Named moves (each a turn or a mirror), then the moves between two rows, first move first; the first pair answered
Z84 (before -> after):
[ -1   0 -35 -26  24  -8  -9  -8  20   1  -9  -5   9 -22  25   9 -36] -> [ -2   2 -30 -28  22  -5 -13  -7  21   2  -6  -7   3 -21  26   9 -33]
[ 17  -3  -9  -4 -20  29  15  -5  20  70  29  -1  -7  -5  13   5   5] -> [  9  -3 -12   1 -25  32  27  -7  16  69  25   2   0  -6   9   6   1]
[-43 -11  16  39   5 -23  13   8 -29 -22 -28 -24  23   7 -20 -24 -17] -> [  4  -4  24   6  21 -38 -34  17   6 -32  15 -28  -7  23 -14 -31  26]
Z214 (before -> after):
[-15 -21   0  13  27  13  43  31 -53 -25 -23  -3  13 -31  31  34 -29] -> [-15 -16  -9   5  51  -4  28  34 -39 -37 -16  -8  13 -31  44  14 -30]
[-39  -2 -10   1  19 -10   5   1 -18 -13  -8   6  11 -12  13 -24 -23] -> [-43  -3   4  12  14  -9   3   3 -17  -5  -8   0   5  -3   4 -28  -6]
[ 20 -14  12 -15   1 -23  -2  20 -20 -59  -9  -3  20  11 -14   4  19] -> [ 19 -12  19 -11   4 -27  -6  19 -17 -55  -8  -3  19  11 -18   6  16]
[-10   5 -14 -63  14  17  44   1 -34 -31  -9  15  13  -5 -13  30 -20] -> [-17  10 -20 -64  58 -18   3  18  -7 -36   0   8   1   6  10  -7  -6]
Z493 (before -> after):
[ -9  -9  35  30 -30 -22  21  -5 -18   4  32  -1 -16   6 -56   0 -25] -> [ -2  -2  11  -1 -26  -8  32 -16  -7  12  39  14 -14 -17 -38  15 -60]
[ -5  -9 -34  32   8   3  14   5  19  71  -7  13 -39  49 -12 -51  19] -> [ -6  -1 -58  12   9  12  19  -7  31  81  -4  26 -38  31   3 -38 -10]
[  5  -8  -4  -1  16  -5 -49  22   5 -51  14   1   5   4 -31 -36  16] -> [  6  -2 -34 -30  19   9 -37   6  17 -43  21  17   8 -19 -16 -26 -20]
Z96 (before -> after):
[ -6   3 -28 -25  10 -14  11   0 -13 -20   1   2  13  -3   9  -5 -18] -> [ 23  -7  -5 -29 -12   7   2  -3 -10 -11  22  -4  -7   9 -13  11  13]
[ 22  21  15 -24  10  17   9 -19   0  14 -20   0   6   4  19 -18 -17] -> [ 27  19  21 -26   3  22   3 -17  -2  17 -19  -1   0   4  18 -16 -15]
[ 14   4 -40 -33  -9  -2  31 -28 -12 -17 -23  19  12 -23   6  23 -66] -> [ 57 -10   4 -20 -45  36  10 -32  -2  25  10   4 -28   0 -20  40   1]
[-16 -16  13  -2   2 -12  -3  12   4 -11   5  -1   1 -25  13 -16 -18] -> [  0 -19  19 -12  -8  -5   4   6  -5 -20  12  -1   6 -27   3   3  -9]
Pairs:
(2 to 3 moves a pair)
[-36 -24  20  36   1 -21  25 -10 -37 -57 -22   7  29   0 -25  27 -22] -> [ 24 -11 -15 -44  31 -16 -28 -15  24 -57  43  17  -7 -15   3  30 -22] : Z84, Z493
[ 26 -20  -5 -56  21 -43 -40  -6  -9 -56  11  16 -20 -21  -1  26 -16] -> [-36 -28  26  44  -5  -9 -50 -12   5  50 -11 -10 -48   1  11 -11  18] : Z84, Z96, Z96
[-30  -1 -13   5  22  20  43   8 -25 -14  -1   3  19   0   1   1 -27] -> [ -5 -10  15  13   2  22  38  10 -34 -19   3  -6   9  17 -23   8   7] : Z493, Z96
[ 10   4  21   4   0 -20  -5  23  18  14  36   0  -7  28 -14   1  39] -> [  1  -3  21  16 -29   6  34  10  -7  22  17   5  14  19 -32  29  15] : Z214, Z84
[-22  -7  14  18  38 -30 -27  12  20 -16   0   2 -15  29  14 -28  27] -> [ 24   4 -15 -53  14   1  -2 -13  17 -28  23  24  -6  -6  10  29 -18] : Z493, Z96
[-13 -29  19 -16   4 -11  16  12 -27 -48 -25  12  28  -1 -30  18   7] -> [-46 -10 -32 -23  20  11  -3  -4  24  17 -10  18  14 -27  27   0 -33] : Z96, Z96, Z493
[ -9  35 -17 -45  26 -43  -6  19  -8 -60 -25  25  42  -7  -9  15   7] -> [-12  44 -34 -40  19   3 -37  -3  51  43   9  19   2 -19  32   1   1] : Z96, Z96, Z493
[ -2   3 -17 -24  -1   0   6 -30   1 -17   9  10  28 -12   0   7 -43] -> [ 26  -8  22  -3 -23  16 -12 -27   0  -1  22  -7  -1  15 -27  14  19] : Z96, Z493
[ -6   0 -28 -46  41 -43 -34  12  29 -29   5   0  -4  -6  32 -25 -24] -> [-38   2 -41 -23  16 -11  -2  -9  29  21 -13   2   6 -23  45 -19 -59] : Z214, Z493, Z84
[-18   5   1  24  26 -30 -14   3   7  -6  -2 -12  -4  13   3 -30   8] -> [ 13   9 -10 -20  26 -22 -21   0  16 -25  14   2  -5   2   2 -12  -2] : Z493, Z96, Z214
[  8  11   8 -27   1 -34  37  49 -56 -59  -6  11  38  15 -11  -8 -15] -> [ 53   3  33 -33 -40  12  34  35 -48 -23  25  10  13  23 -32  26  22] : Z96, Z214
[ 20 -18  28 -23 -34   9 -13  -7 -16 -18  17   0   5  13 -37  26  40] -> [ 12  -2  -1 -40  -1  -2 -49  -4  32  12  44   5 -16   3   9  -5  27] : Z493, Z214, Z96
[ 27  26 -36 -20   4 -17  21  -5  -2  15  57  41  23 -21  34  15  -6] -> [ 36   8  12  24  -8 -17   2  10  -9  23  66  20   2  15   5   4  59] : Z96, Z493
[ 26   4   7 -41  15  -4 -11  -6   7 -28  18  10  -7  -2  -8   8  17] -> [ -3   8 -10 -37  29 -20  -5  -2   8 -35   2  12  11  -9   8 -13  -8] : Z84, Z214, Z84
[ 12 -15 -27   2   1 -36  24  23 -38 -70 -23  37  50  24 -21 -53  15] -> [ 85 -12 -23 -47 -27  11  12   6 -14 -37  30  44  16  18 -30 -10  33] : Z493, Z96, Z214
[ 21 -23  37  43 -41 -15  -5  29 -21 -26   1 -29   9  35 -50 -20  63] -> [ 18  -7  -4  -3  15 -64 -28  42  -2 -75   2 -13  22  20 -19 -43  30] : Z96, Z96, Z84
